In the rows, zero is written as 128.
Each path below is one point turned by a fixed rotation once a step. After each direction that follows a path, write how fast that rotation turns it, in degrees each step (0 if it stays still).
Each turn is a multiple of 5 degrees from 10 to 175, or 0.
Each row of a path follows its step; steps can be skipped.
path 1
step 3: [128 141 141 131 127 140 127 141 122 131 112 130 113 125 132 131 133 128
 134 136 123 138 120 125 125 132 124 128 144 125 127 120 130 126 118 126
 132 135 117 114 140 113 120 134 127 129 123 129 128 113 130 143]
step 5: [126 119 126 117 124 143 142 118 133 122 135 134 138 142 121 121 125 142
 128 136 127 132 136 113 136 139 133 133 146 127 125 140 121 127 130 115
 117 119 135 133 122 127 126 131 129 122 138 135 127 134 123 129]
step 6: [121 122 132 132 143 134 135 121 133 116 135 143 135 105 130 120 124 132
 126 131 129 128 128 134 118 137 131 126 135 126 129 131 128 126 135 114
 136 137 117 134 132 138 121 146 125 134 137 124 127 125 141 135]
step 9: [133 130 126 130 128 125 132 119 127 122 132 123 147 132 133 135 140 138
 132 140 123 130 134 141 122 110 124 133 118 137 140 131 125 132 145 130
 125 112 124 136 132 130 140 125 133 132 134 126 133 137 144 129]
step 15: [111 128 128 129 136 133 140 133 127 134 122 128 119 127 116 121 121 122
 131 111 135 131 123 133 127 121 125 130 138 119 130 133 122 135 124 108
 134 122 124 129 116 129 117 143 110 127 128 130 116 132 122 135]
step 24: [123 121 123 132 135 123 137 116 118 133 139 132 140 135 112 113 109 132
 135 122 132 126 114 132 120 126 110 124 128 113 135 133 118 135 131 125
 134 130 134 134 135 126 125 123 131 137 119 120 129 125 132 136]
step 27: [129 141 129 118 128 128 145 125 138 143 131 132 130 135 134 122 140 135
 139 127 132 142 134 120 131 128 124 130 135 129 134 140 132 149 147 122
 126 116 131 123 121 128 126 116 127 130 126 139 126 127 122 127]
Directions:
[121 128 129 127 127 129 130 127 129 130 130 126 129 129 126 128 125 123
 126 126 130 130 126 123 127 128 125 129 124 127 126 126 129 129 130 130
 127 128 127 128 127 126 131 124 126 126 130 126 122 129 131 126] => 130
[130 132 128 129 129 128 127 127 127 125 133 127 128 128 132 126 128 126
 127 130 128 128 130 123 125 131 128 131 131 128 125 127 123 124 125 128
 125 129 127 129 127 124 128 133 128 129 130 127 128 131 131 131] => 25
path 2
step 2: [130 118 138 128 141 108 139 130 118 121 126 122 128 123 130 135 133 124
 123 136 137 130 127 130 130 137 131 131 140 122 131 142 119 136 142 113
 130 125 129 116 129 124 132 126 130 143 120 120 140 133 133 114]
step 11: [121 123 129 132 136 131 128 130 119 125 119 131 132 138 113 140 136 142
 127 124 116 118 126 131 123 120 142 115 134 120 129 120 127 118 137 123
 130 116 133 140 139 142 128 137 130 112 125 131 126 122 140 132]
step 15: [114 133 132 130 119 119 121 124 128 129 130 138 116 120 125 130 142 126
 122 135 127 135 123 119 133 154 133 122 124 120 135 116 125 121 135 125
 128 128 135 123 134 123 113 123 130 136 137 120 133 132 146 131]
step 16: [128 134 119 133 123 129 127 126 132 130 113 132 140 120 132 130 129 138
 138 116 122 135 118 124 111 137 124 127 111 136 120 130 122 125 116 125
 130 136 136 119 124 143 117 115 126 127 144 127 132 119 128 140]
step 18: [132 127 123 140 109 123 134 116 121 131 131 141 123 127 136 123 130 122
 121 132 134 120 122 134 130 138 124 125 129 120 127 130 137 123 139 128
 139 122 125 127 133 135 128 130 123 117 129 117 123 142 152 146]
step 20: [131 115 126 118 114 132 125 140 125 114 131 129 135 120 137 123 135 122
 106 116 124 139 122 134 135 125 118 114 134 136 126 142 122 131 137 117
 126 128 127 119 137 131 120 132 126 129 124 130 134 126 119 120]
step 31: [132 137 120 136 123 125 124 123 131 129 128 138 124 125 126 118 127 130
 146 135 138 123 129 138 129 127 118 125 115 125 129 142 118 117 121 134
 124 128 122 120 114 132 138 106 130 125 126 112 140 137 133 119]
Directions:
[131 129 126 126 128 127 132 125 126 125 132 127 126 128 128 126 126 123
 127 127 131 131 127 125 129 129 133 127 123 130 129 127 126 126 127 125
 127 127 126 129 133 126 127 127 127 127 129 129 128 129 129 124] => 140
[125 130 133 130 132 128 127 124 126 125 131 131 127 127 130 131 130 130
 125 127 125 131 126 130 127 129 126 128 123 126 131 127 126 128 124 127
 127 129 129 130 126 130 127 126 125 124 128 125 131 131 128 130] => 20
[129 125 127 128 130 127 126 125 128 131 126 130 123 129 129 128 127 131
 127 123 130 128 130 126 127 128 130 127 130 129 133 128 133 128 126 131
 124 122 128 127 127 128 123 132 127 128 130 126 128 129 129 128] => 100
[129 128 132 125 127 130 128 127 131 125 127 128 131 129 124 131 128 130
 127 126 128 126 126 124 128 125 125 128 128 134 127 128 130 128 126 127
 128 130 127 125 129 128 131 128 125 127 133 125 123 129 126 125] => 115
[127 127 129 131 130 129 124 124 128 130 125 130 122 126 127 131 128 124
 128 133 130 125 125 127 128 130 130 128 132 131 127 127 124 128 132 126
 131 127 123 127 129 127 128 125 128 126 128 127 128 131 128 128] => 115
path 3
step 1: [119 120 123 110 136 121 133 140 136 135 127 137 143 117 139 135 129 116
 136 130 142 131 135 110 125 120 136 124 118 127 127 128 128 116 128 144
 128 137 135 131 121 130 132 116 129 128 135 126 124 127 118 133]
step 3: [110 139 136 133 130 136 123 120 139 125 116 142 115 123 122 139 139 123
 126 136 115 123 127 119 128 136 126 113 131 135 127 135 134 135 117 120
 128 131 120 114 135 129 121 133 136 130 120 133 132 125 136 138]
step 12: [138 115 120 126 131 133 130 130 130 120 139 137 138 132 117 139 127 117
 126 135 131 134 135 118 125 127 110 133 139 127 127 120 127 128 117 139
 136 107 129 123 130 125 127 127 113 144 126 139 128 139 126 130]
step 14: [127 147 121 120 116 131 123 123 138 129 137 120 134 129 124 135 129 122
 138 126 131 141 124 129 131 125 131 132 111 126 129 136 132 129 111 130
 131 141 126 133 138 118 141 127 144 133 120 121 134 112 133 126]
step 22: [124 125 134 123 127 120 117 123 140 113 112 131 112 134 123 126 140 133
 125 124 120 120 120 132 130 135 127 116 124 124 120 138 132 121 114 129
 128 134 118 115 126 109 130 123 137 128 128 132 120 128 137 117]
step 24: [123 128 128 128 122 134 123 136 114 125 127 127 131 133 145 124 127 117
 125 138 135 120 135 128 140 138 143 127 133 123 120 128 118 124 136 143
 130 123 116 136 144 127 134 130 108 134 128 119 126 135 118 128]
step 30: [121 124 118 132 119 131 133 122 121 134 129 113 124 130 123 135 118 118
 121 127 118 122 113 131 126 135 125 128 119 131 145 127 136 129 113 129
 127 131 116 111 130 139 133 125 130 136 128 127 103 133 131 134]
Directions:
[129 127 131 126 125 126 128 134 126 125 127 126 127 132 128 128 129 129
 127 126 132 129 126 131 128 127 129 130 129 130 124 129 124 130 127 127
 131 124 129 126 128 123 132 132 126 131 130 126 130 130 128 128] => 25
[128 128 126 131 129 128 125 128 127 132 126 127 133 126 134 130 127 128
 129 131 127 129 127 128 132 129 133 127 131 128 123 124 126 129 128 129
 129 130 134 129 130 128 129 130 129 130 131 127 126 125 127 129] => 80
path 4
step 2: [130 138 136 126 136 137 145 130 129 131 131 129 133 125 127 119 120 142
 137 123 129 120 134 135 126 134 129 120 111 155 132 120 124 117 130 114
 138 129 125 114 123 131 128 130 120 134 113 133 144 139 128 127]
step 4: [128 126 123 134 115 116 128 127 113 140 126 127 123 125 128 144 130 143
 125 132 118 131 124 123 125 125 111 141 137 149 147 131 124 131 129 123
 133 143 133 134 125 124 133 121 123 110 119 132 124 133 126 127]
step 5: [130 135 136 124 121 143 126 118 118 141 129 125 133 132 134 128 128 144
 111 115 137 129 130 137 119 134 120 138 125 149 151 127 126 123 131 121
 129 112 122 132 122 126 124 134 132 135 137 131 131 141 120 133]
step 7: [134 124 120 124 136 132 125 133 130 129 114 126 136 122 126 142 134 140
 135 136 137 121 130 139 138 127 114 133 134 143 133 129 139 138 132 130
 127 145 124 135 126 138 120 127 146 124 110 148 118 125 130 129]
step 17: [133 142 122 135 127 140 128 136 113 130 126 114 122 119 128 115 135 136
 134 141 136 128 133 134 112 129 135 134 105 137 137 129 123 123 144 124
 122 128 131 127 125 115 115 137 139 130 122 135 131 144 128 126]
step 18: [138 127 122 140 129 136 139 118 120 144 129 141 131 128 123 120 120 134
 132 136 125 131 138 137 131 133 136 118 125 148 126 128 144 127 132 132
 132 137 129 127 123 135 132 134 137 130 111 141 133 132 134 106]
step 28: [123 125 132 117 130 137 126 136 133 127 119 117 124 129 119 129 123 148
 123 137 122 130 129 127 128 130 128 132 134 132 137 138 126 125 145 133
 126 134 132 121 135 123 138 125 135 117 122 143 142 161 123 127]
Directions:
[129 127 125 125 129 130 128 128 127 129 127 126 127 131 130 124 128 129
 129 128 131 125 131 129 126 124 126 129 130 125 129 130 129 133 124 128
 125 127 129 128 131 127 124 127 128 131 130 129 129 131 122 128] => 155
[130 123 127 129 130 126 128 129 126 132 131 128 122 130 131 130 130 126
 129 123 129 126 127 125 125 130 129 125 130 128 127 127 131 128 133 127
 128 129 128 127 128 131 127 126 128 126 128 133 127 126 127 128] => 125
[132 130 128 129 122 127 126 125 128 129 127 128 128 129 129 124 129 128
 128 127 129 128 124 130 126 124 133 127 126 129 130 128 129 122 130 130
 128 126 127 131 128 124 128 123 128 126 130 129 128 130 127 130] => 90
[128 124 131 130 128 129 130 129 126 125 128 132 128 124 129 126 131 129
 133 129 127 125 132 125 124 127 133 126 127 132 127 126 126 129 124 130
 125 129 128 128 128 126 127 127 131 126 129 127 131 128 130 128] => 45
[128 131 128 125 126 125 128 125 126 130 126 127 128 125 126 128 122 131
 132 128 132 127 130 127 129 125 128 126 128 127 124 128 130 127 127 129
 130 129 129 127 128 131 126 124 133 127 127 126 125 125 128 125] => 95
[127 125 128 122 130 126 128 128 132 126 129 130 127 128 128 124 131 130
 125 129 128 130 128 130 130 130 126 130 129 128 124 128 131 129 129 132
 125 130 129 129 130 128 129 125 127 121 128 126 128 129 129 124] => 115
